Each path below is one point turned by a fixed rotation once a step. After each direction that follows a path, write how fast that rotation turns it, in deg/step (0 if it stays still).
Each turn is a multiple of 5 degrees from 10 to 175, or 0.
Each row of a path follows its step; steps can be skipped.
Path 1:
step 1: [  8  14   5   4   4   3   4  -5 -14  -5 -10  11   1  13   5  12   1   3
  -7 -14   1   3  24   1  10   0 -13   6  -8   5   2 -15   8   8  -7 -14
   4  10  14  -5   1  -5 -15   2  -2 -35  -2 -23]
step 5: [  3  13 -20  10   0  -6  -4   0  -2  11   2  27   5   3  -7  19  -5   7
  -4 -10 -24  -6  -4   7   7  14  -3 -10  13  14  -7  11  -5 -10   2   0
  -2  -2 -15  -7 -13  -8 -22  -6  -2   3  -6  16]
step 11: [ -8  -3  -2  -5 -21 -10  10   2 -12   8  -6  12   4 -14  14  11 -10  11
  12  -6  -7 -11   5   8  12  11  -2   7 -17   3  18   5  11  -5   9   1
   7 -10   7  19 -21  13  -8   1 -13   5 -20  -2]
step 12: [ 13  16   4  13  -5  -7  -8   2  15  -4 -10   1 -28 -11   4 -10  -3 -10
  13  -7  -8 -10   4  -6  12  25  12   0  -9  19   1  -3  19   1  -1  -3
   0   5 -17  -3   2 -13  -3   3   6 -18  -6   0]
step 14: [ 14   7   7 -17  -7 -11  -1 -27  -3  -4 -23  10   8  -8 -12  10 -18  -2
  10 -16  11  -2  -1  22   1  12 -10  -1  -6  11  10  -7  -4   4  -9   0
   9   8   7   4   2  -7   2   2  -8  10 -16 -14]
step 18: [  0   3   4  18  -7  -2  -9 -15  -3   9  -3  17 -11 -10  12 -19  -5   3
 -22   5 -23   1  -5   4   5   0  -8 -12  -5  14 -10 -17   5 -10   5  -6
  -9  -9 -10  -3  -3   9   4  24 -15   9 -10   1]
step 22: [ -1   6  12   4 -14  -1  -6  -8  12  -2   5  -2  -4  13  -2   6  -2   0
  12  16   1   0  23  15   7   7   0   6   5 -25 -19   6  20   0  16 -16
  -2  22   7  10 -10   3  -1   5  -8   6 -16   8]
step 23: [  1   8   6  -6  -9  -3 -11  -1  -3   9   6  12   7  -8  16  -4 -14  -4
 -17  12 -17 -20   3   7   6  26  -3   2  30   3   3  10   5   3  -8  -1
  -2  -4 -15  -2   0  17  -1  14  10  -2  -6 -13]
step 24: [  8  -8  -3   5 -22 -11 -10  -4  -8  13 -10   9 -11   4  -4  24   7 -16
  -8 -13  -7 -20  -3 -10  -4 -11 -11 -14  -2   3   6  -3  20  -6  12  -7
  -1   7   8   1  -7   6 -12  14  -2 -21  -3   2]
Speeds:
[ -2  -4  -2   0   1  -4  -1  -2  -1   4   3   2   1   3   2   2   1   8
  -3  -1   0   1   1  -3  -5   2  -1  -2  -1  -1   4   0   1  -2  -3  -2
  -5 -10   2   1  -1  -2  -4   5   3   3  -1  -4] | 140
[-8  4  3 -1 -1 -5 -2  1 -1  4  0  1  2 -6 -1  1  0  2 -3  2  2 -7 -3  1
  1  2  1  3  1 -2 -1 -2 -4  1 -3  1 -1  3  0  5 -1 -8  2 -4  2  1 -1  1] | 125
[-4  2  2  6  1 -5 -1 -3  3  3  0 -6 -7  4 -3 -2  2  4  6  1 -1 -1  1 -3
  1 -3  1  1 -1 -2 -5 -2  0  1  4  1  3 -1 -4  0  2  0  2  6  4  1  3  3] | 115
[-7 -1 -1 -3 -1  5 -2  0  2  6  1 -2  4  3 -5  1 -1 -2  0 -2 -4 -3 -2 -3
  4  1  0 -1  3 -1 -3  6  9 -2 -2  2  2  1  1 -2 -5  0 -1  1  2 -1  2 -2] | 20
[-3  5 -2 -2  0  2  0  4  1 -3  2  2 -3  2  5  2  1  5  6 -1 -7  5  2  1
  4 -1 -3  6 -2 -4  1  2 -1  2  0  0  0 -4  2 -1 -2 -4 -1 -5 -2 -4  0  2] | 70
[-5 -4  2  1  3  4  4  3  2  0  0  5 -3  6 -1  2  0  2 -2  1  5  0  5 -1
  1  1 -5  1  0 10  0 -1 -2  1  1  2  5  1 -1  1 -1  1 -1 -5  5  1  1  2] | 10
[ 1  4 -2  2 -1  1 -4  1 -7  3  3 -4 -1 -3  5  1  0  0 -5 -4  0  0  4  2
  3 -1 -3 -2 -2  1 -4  3 -5 -2 -2  8 -1 -3  1 -1 -1  6  1  0  2  2  3  4] | 140
